In the rows, 128 means zero.
One turn moves each row of this set onto another row. After a few examples, where does it send each row asked below?
zude: [131 133 132 145 127 106 131 144 134 142 121 172 172  96 146 132 154 151
 119 159 126]
vuro: [124 113  96 118 121 131 130 159 136  89  92 128 141 142 138  97 153 154
 116 125 142]
puner: [119 140 176 144  97 130 124 126  88 150 147 127 119 121  93 125  96 158
 110 107 121]
Sul: [102 124 147 103 113 117 150 140 129 128 155 140 160 139  91  87 109 145
 113 104 112]
duz: [120  99 132 152 121 116 102  93 148 113 127 126 135  95 119 116 144 116
 112 156 120]
Lele: [120 138 158 130 135 120 148 183 149 149 139 101 126 155 113 115 108 151
 125  94 156]
vun: [123 140 133 124 143 121 162 189 147 144 139 112 123 154 104 110 119 161
 124 102 150]
zoned: [140 126 127 155 123 123 107 141 136 127 113  99  76 103 125 130 152 177
 140 143 149]
bon: [122 137 154 127 147 123 153 177 147 148 151 103 131 145 108 110 140 159
 122  87 152]
gat: [133 164 123 134 153 108 148 163 115 121 112 121 157 131 125 130 151 189
 100 151 142]
mizuk: [162 125  88 141 124 104 159 145 152 127 105 115 107 132 111 118 115 145
 110 112 114]
mas: [170 134 101 156 132 110 144 142 145 133 120 121 107 147  97 113 116 145
 105 108 104]
Zud: [152 116  97 143 125  98 153 124 148 125 119 116 105 138  91 108 113 142
 107 107 108]
mal: [100  99 167 164 129 152  97 143 111 146 123 123 161 131 138 133 146 126
 110 120 148]
poka: [127 130 131 150 125 138 102 140 137 122 103 102  96  89 137 141 157 173
 136 152 142]
zonul: [127 142 123 149 115 132 115 144 139 129 118 107  92  91 141 122 162 177
 148 137 156]
Vupez: [ 95 108 172 161 125 143  99 143 109 140 131 123 142 133 128 134 154 134
 116 130 174]
Goned: [ 93  99 147 113 116 118 136 129 122 121 157 140 162 138  96  81 117 136
 115 109 127]
mor: [114 162 151 154 142 125 113 148 113 143  97 150 146 100 132 143 103 164
 130 150 155]
befi: [116 135 174 150  84 129 118 122  92 154 144 122 106 111 107 124 117 161
 112 110 108]
Gimim: [124  94  99 125 124 118 130 156 138 104 104 122 144 150 133 102 171 154
 120 125 154]
gisez: [159 151 136 127 130  80 122 143 130 151  93 116 137  94 131 130 130 165
 110 151 113]
mab: [152 130  97 152 111 110 166 137 148 132 118 129 104 139 106 117 118 142
 105  98 105]
pimam: [125 121 137 156 140 131 102  98 151 114 122 125 126  78 120 116 135 112
 111 145 117]
tuda: [100 125 146 108 112 119 139 118 119 115 156 119 164 124  99  76 107 145
 112 107 120]
pegi: [131 134 147 133 159 115 150 155 105 140 114 103 145 110 118 134  80 188
 111 117 117]
sisaz: [128 123 119 130 132  94 173 133 132 139 126 118 177 119 125 133 131 181
 101 124  95]
Bovo: [ 91 127 140 137 158 139 162 158  96 138 133 155 166 102 126 121 121 165
 105 122 128]
Fumo: [ 97 115 180 158 118 147 107 139  97 141 140 126 159 125 129 138 138 130
 102 134 157]
keloz: [132 104  92 126 118 126 132 150 143  99  91 127 142 128 145 117 167 155
 121 133 143]
Vivin: [113 110 146 156 123 130 101 100 138 125 128 118 138  83 125 132 138 119
 104 162 112]
Mot: [115 134 155 169  96 143 118 123  80 150 147 120 111 121 105 122 102 168
 118 112 119]
Taku: [133 107  90 126 105 116 120 150 138 110  96 123 156 148 144  96 153 152
 125 128 140]
gedaf: [129 124 132 143 120 129 113 154 150 130 109  90  87  93 145 130 151 175
 141 137 135]
Verok: [119 126 164 158 101 125 114 112  92 151 142 126  97 114  89 121 101 151
 115 113 121]
Kasok: [122 113 130 167 126 134 117 101 152 108 136 124 132  90 130 127 143 118
 101 158 110]
Tevov: [102 117 174 158 119 148  96 140 104 126 116 112 154 135 138 137 142 131
 100 131 162]
mera: [ 96 132 144 138 123 109 139 120 115 167 100 143 154  78 126 131 101 146
 116 120 106]
Reg: [116 128 148 136 141 122 151 176 135 146 148 105 110 153  98 114 121 169
 131  95 163]
Puru: [100 128 154 113 116 127 137 136 126 111 167 144 158 132  98  80 111 137
 108 122 115]

puner goes to poka
bon goes to mal
Kasok goes to mab
And these:
pegi goes to mor
Gimim goes to Goned

One turn moves each row of this set onto another row. After a few examples, where does it send each row asked below?
topo: [139  94 143 139 136 131 145 123 122 121  96  87  97 123]
som: [130 131 104 149 126 149 134 122  82 108  84 125  84 151]
sepit: [105 149 155 116  84 111 142 119 113 143 126 139  81 161]
Lag: [141 140 136 123 111 144 113 135  81 157 114 157 151 132]
kalar: [117  97 155 123 123 114 148 130 136 160 129 111 126 113]
topu: [126 156 126 166 127 105 120 113 100 123  89 144  87 163]
sodud: [ 99 137 117 159 128 102 145 114 117 127 103 134  72 157]
fud: [ 96 105 192 121 133 115 135 147 120 117 102 126 127 134]
Les: [109 147 156 104  78 124 138 126 104 151 133 145 100 155]
lefod: [140 109 170 139 132  99 130 121 138 149 111 106 123 123]
malem: [113 116 156 128 126  96 141 148 144 130  97  90 103 127]
Befod: [133 123 119 107 122 137 129 138  62 139 124 160 145 129]
Gik: [110 139 111 121 106 148 133 138  77 156 124 165 130 138]
Nezu: [139 101 168 136 138  86 128 155  74 132 113 103  91 128]
kud: [112 135 167 108  84 111 143 123 123 152 134 129  94 149]
Lobas: [118 136 110 150 140  95 138 114  88 106 100 143  81 159]
Tebat: [ 94 130 166 113 120 143 122 154  80 119 102 162 140 144]
suzo: [135  90 154 120 143  93 146 124 123 133 122 108 121 117]
pas: [144 108 126 117 117 169 132 138  80 136 105 122 133 119]
fut: [114 121 150 134 160 112 153 128 108 141 117  77 125 117]
Zozeg: [113 146 124 119 141 149 139 142  61 149 120 119 149 124]
Balo: [133 127 142 146 133  98 121 153  47 121 104 128  78 149]
vanat: [101 159 114 154 155 117 145 123  77 121  99 109  96 150]
vete: [ 84 136 164 142 133 112 129 139 100  97  85 148  96 162]
Gula: [120 132 136 100 104 144 126 168  93 150 110 133 149 121]
Manas: [142 113 155 121 126 115 120 167  43 142 119 129 115 127]
vov: [102 163 109 141 115 117 128 147  93 114  83 139  88 162]

lefod goes to topu
kalar goes to sodud
vete goes to Tebat
And these:
vanat goes to Zozeg
som goes to pas
Balo goes to Manas
Lobas goes to Befod
Les goes to kud
vov goes to Gula

One turn moves each row of this set onto another row. After a few examples, where does it send each row asked below?
gele: [142 110 117 144  64 132 100 126 103 137 156 147 100 123 106 155]
mure: [133 138 122 124 141 151 101  94 108 135 141 145 176 101 139 130]
fefa: [130 125 126 153 116 139 150 123 132 138 107 136 119 142 103 190]
Mabap: [123 139 106 126  86 105 117 155 136 111 133  97 111 130 116 136]
lezud: [124 117 124 139 115 119 112  98  83 104 158 115 134 135 106  85]
sezaz: [138 142 121 139  75 131 147 135 129 149 127  93 132 132  93 166]
Nofa: [124 127 126 141  99 132 128 113 192 146 139 138 123 137 121 138]
Bup: [100 109 131 136 128 136 147  91 144 119 103 101 153 152 123 125]
vin: [138 125 140 144 149 161 127  63 132 137 140 143 144 115 118 129]
fada: [109 134 126 142  80 115 138 128 111 146 101 139 128 155 103 172]
mava: [127 130 136 146 127 136 138 111  52 132 129 127 131 134 100 136]
laka: [128 113 117 117 105 117  97 108  87 100 108 131 136 159 109 104]
kar: [140 107 115 148 109 135 103 110 132 123 183 134 145 106 123  91]
Zufe: [154 149 140 135  76 141 149 101 131 153 147 150 161 116 110 156]
zuvoz: [130 106 106 128 142 129  94 104  97  95 123 109 127 124 134 112]
Bager: [128 124 120 147 100 149 142 104 125 173 125 120 112 153 102 173]
laf: [136 136 101 134 134 130 109 111 184 133 132 132 150 125 129 141]
rapul: [125 128 122 139  80 121 142 141  73 124 152 120 106 112 117 132]
vobav: [145 128 132 124 137 134 109  72 108 132 127 167 161 122 125 110]
gop: [142 133 145 143 110 124 155 110 171 129 139 118 170 131 125 146]
gogo: [108 118 117 146  61 116 122 130 110 120 153 162 109 108 115 139]
nolel: [114 125 129 132 135 157 132  94 130 131 143 124 179 127 127  93]
sezol: [ 95 103 117 123 107 121  93 107  91 106 112 131 112 127 123 110]
dero: [150 123 105 136  76 119  97 138  78 120 141 153 134 108 111 135]
Kam: [151 119 128 147 141 121 129 114 181 115 127 121 129 118 116 140]

Bup goes to Zufe
gop goes to sezaz
mure goes to Kam
And these:
vin goes to Nofa
vobav goes to laf

One turn moves each row of this set onto another row. After a few examples, where does it send each row asked below?
vobu: [142 135 141 125 151 131 132 127 134 128 104 148 143 100 146 157 100 102
 141 173 130 127 127 131 116 162 123 112]
volip: [ 94 131  97 135 110 157 151 159 136 160 124 131 150 137  98 142 127 148
 159 110 130 178 113 124 125  94 151 137]
nime: [ 90 127 120 135 119 146 115 120  99 101 114 123 186 113 142 116 137 135
 106 121 128 116 110 110 101 118 171 129]
Vedi: [137 120 151 139 142  83 124 131 131 134 133 123  96 151 112 139 140 145
 117 133 124 175 114 130 111 113 124 122]
ponug: [100 141 143  97  98 123 174 165 150 107 106 147 161 126 111 143 106 110
 131  92 151 132 147 147  98 102 178 122]
gozi: [ 81 185 117 126 152 152 126 129 108 130  93 135 133 127 132 174 116 139
 146 145 126 122 130 110 107 107 130  98]
mifu: [125 158 111 156 124 101 111 137 145  81 104 132 157 124 120 173 121 135
 141 113 114 105 111 113 149 122 142 122]
dal: [ 90 162 132 142 171 114 148 156 107 159 132 125 140  83 131 157 139 117
 121 104 119 133 103 109 100 127 169  87]
mik: [107 137 167 155 129 155 123 156  88 134  99 162 139 126 129 121  87 136
 123 125 106 127 124 143 104 132 146  99]
povod: [134 166 160 162 117 102 131 156 124 120 120 109 147 128 127 137 123 122
 136 101 106 124  99 126 127 154 129  69]
Mana: [120 145 132 149 161 115 154 138 115 121 116 142 143  96 134 146 123 135
 121 138  92 138  91 115 134 168 201 137]
soro: [102 140 178 123 128 104 130 150 129  95  82 127 170 117 104 135 119 151
 107  95 120 127 152 125 153 150 143 122]
puba: [ 64 166 152 109 161 112 152 125 122 116 110 145 141 128 113 163 141 130
  93 101  94 140 127 104 148 147 150 132]
Buzet: [ 71 117 146  93 122 106 111 148 138 127 116 110 130 112 152 153 145 130
 139 119 101 165 103 140 106 117 103 138]
zada: [125 113 103 141  87 145 136 134 134 164 130 114 130 124 124 151 128 150
 135 109 119 146 125 182 127 151 165 132]
nir: [111 131  84 113 116 139 155 135 147 135 103 131 128 138 122 139 144 118
 152 124 160 152  82 170 139 137 150 135]
ruta: [113 123 192 111 109 107 158 134 162 129 117 139 155 116 135 165 129 126
  88 130  97 136 132 158  91 139 151 108]
zin: [114 123 147 100 155 106 143  96 118 109 112 131 150 108 110 127 152 132
  95 127 138 114 154 105 129 149 142 134]
bapa: [116 130  88 107 116 141 160 144 148 127 111 126 116 134 123 149 145 120
 153 137 163 150  89 165 136 136 143 139]
Popen: [128 142 132 103 115 127 171 128 172 142 133 126 135 132 110 122 114 130
 123 116 130 143 156 105  78 151 186 118]
susu: [ 96 168 128  82  95 114 178 131 148 112 125 133 110 140 112 151 119 116
 154 107  87 117 133 140 110 140 163 127]
Ruger: [127 106 116 139  83 151 140 150 134 158 136 112 124 122 125 146 123 152
 135 116 116 150 126 175 122 153 159 136]
fize: [109 123 170 125 141 111 163 162 111 134  89 109 131 104 148 154 156 176
 138 119 146 173 118 145 107 107 152 118]
Riva: [102 128  93 137 110 149 150 145 138 169 117 132 162 131  99 139 128 146
 166 107 126 177 113 131 132 103 157 136]
tuvit: [100 168 155  80 143  92 150 130 173 113  82 113 131 127 105 144 141 141
 124 159 136 131 117 133  96 127 154 105]
Raz: [112 142 132 109 129  98 123 131  93 118 127 100 171  91 122 123 136  88
 143 143 137 115 111 130 106 119 132  99]
serus: [ 85 135 167 107 130 106 155 133 139 135 108 158 135 124  87 129 136 152
 129 111  86 121 128 116  87  80 145 108]

volip goes to Ruger
nir goes to Riva
And these:
mik goes to vobu
susu goes to ponug
povod goes to Raz
Buzet goes to fize
soro goes to zin
mifu goes to nime
ruta goes to tuvit

One turn moves each row of this set onto another row. After a few examples, where does it send each row asked below?
kobul: [124 156 144 125 142 145 119 104 129 155 148 154  95 123 108 133 194 147]
dusuf: [163 128 152 162 152 171 126  68 140 155 142 114  97 128 150 136 139 151]
ruka: [142 163 104 143 125 157 105 115 134 106 113 126 123 137 116 134 114 125]
Delag: [146 153 151  99 156 173 139 102 117 124  92 152 122 135 149 149 152 100]
Tekor: [ 98 105 137 146 154 110 122 136 136 166 135 133 131 125 119 158 125 120]
rosu: [118 142 135 118 147 151 119  64 158 143 111 134 122 113 148 125  98 132]
terom: [167  98 129 132 123 167 119 106 152 134 167 161 102 138 141 155 170 117]
Soseg: [ 96 119 148 156 168 121 119 121 138 150 113 121 133 143 119 155 137 109]
fipi: [124 128 166 134 162 172 166 129 114 124 135 154 103 133 142 152 127  95]
kana: [115 149 123 113 152 121  91 120 147 155 104 131 156 115 150 152 157 106]
befum: [163 150 137 150 186 164 131 116 176 168 160 171 109 126 125 150 149 135]
Nupib: [168 145 156 163 142 116 110 135 125 150 130 132 139 156 121 139 116 107]
Dere: [137 140 136 128 142 129 152 139 117 158 156 116  94 105 116 135 183 138]
deri: [170  90 140 114 131 160 133 120 149 122 151 129 126  92 145 153 157 144]
lam: [133 156 143 134 188 138 111 138 145 129 149 149  98 162 146 144 112 108]
duzol: [119 137  99 116 149 144 127  92 135 135 119 168  84 122 137 143 111 142]
pap: [147 153 159 145 176 117 136 106 137 147  96 145 115 111 181 130 140  99]
suzab: [149 134 157  85 132 144 134 129 131 159 130 177 130  96 156 130 122 127]
vik: [170 145 132 137 178 173 141  94 176 179 154 134 132 130 124 159 143 119]
fosin: [145 156 113 155 139 144 139 105 121 136 102 166 141 101 130 167 150  96]
buleg: [ 90 135 111 157 127 134 100 119 136 130 125 125 101 131 156 129 142 105]
Vibov: [175 110 162 134 127 159 103  92 178 140 143 141 125 144 142 122 163 118]
rodu: [188 152 104 125 158 157 141 126 155 152 140 109 109  96 160 136 151 138]
Dafa: [163 110 129 150 156 163 151 133 176 116 135 151 103 127 125 141 174 105]
Gatag: [121 135 143 117 118 174 137 123 131 134 160 172  94 117 162 124 112 108]
nitu: [129 148 152 110 127 151 125  80 140 176 153 115 131 111 114 134 177 134]
dusar: [145 134 150 172 139 139 124 130 106 141 163 141 134 130 136 170 116  98]
muto: [151 150 139 104 125 165 131 105 145 138 106 129 110 161 141 104 119  96]
nug: [104 127 109 139 113 120 101 119 147 154 128 111 117 125 153 118 127 109]
solod: [174 113 155 128 153 159 118 118 157 102 113 130 116 123 137 134 175 145]
gar: [174 120 128 150 144 150 128  95 135 167 149 137  79 130 139 134 138 167]
Mus: [128 150 122 145 112 155 104 119 139 120 150 140 134  97 134 132  95 135]
dotu: [131 153 175 139 151 139 142 113 136 152 140  92 120 105 126 118 181 128]
gorom: [130 154 121 114 128 151 140 124 153 170 181 111 113 117 111 129 169 112]
dip: [119 175 152 140 151 155 124 123 163 144 160 126 104 129 116 111 183 114]
Mozu: [103 143 115 120 152 124  96 133 135 147 125 157 139 102 154 164 161 112]
molu: [157 124 168 106 144 135 155 139 144 163 120 136 127 138 127 113 103 111]
zuda: [168 101 148 137 138 157 150 122 195 142 149 130 136 104 133 128 150 106]
vigik: [139 138 138 111 165 141 123 120 149 157 167 115 130 141 152 154  89  98]
Pagi: [154 130 117 121 156 113 155 117 118 167 124 145 110 100 174 157 131  99]
tubi: [169 164 133 150 173 168 131 123 160 131 140 124 104  91 173 128 159 139]
vubag: [155 155 136 147 129 120 124 115 146 158 105 170 157  86 133 134 131 113]

pap goes to rosu
gorom goes to Dere
And these:
kana goes to nug
fipi goes to Delag
ruka goes to Nupib
befum goes to tubi
zuda goes to deri

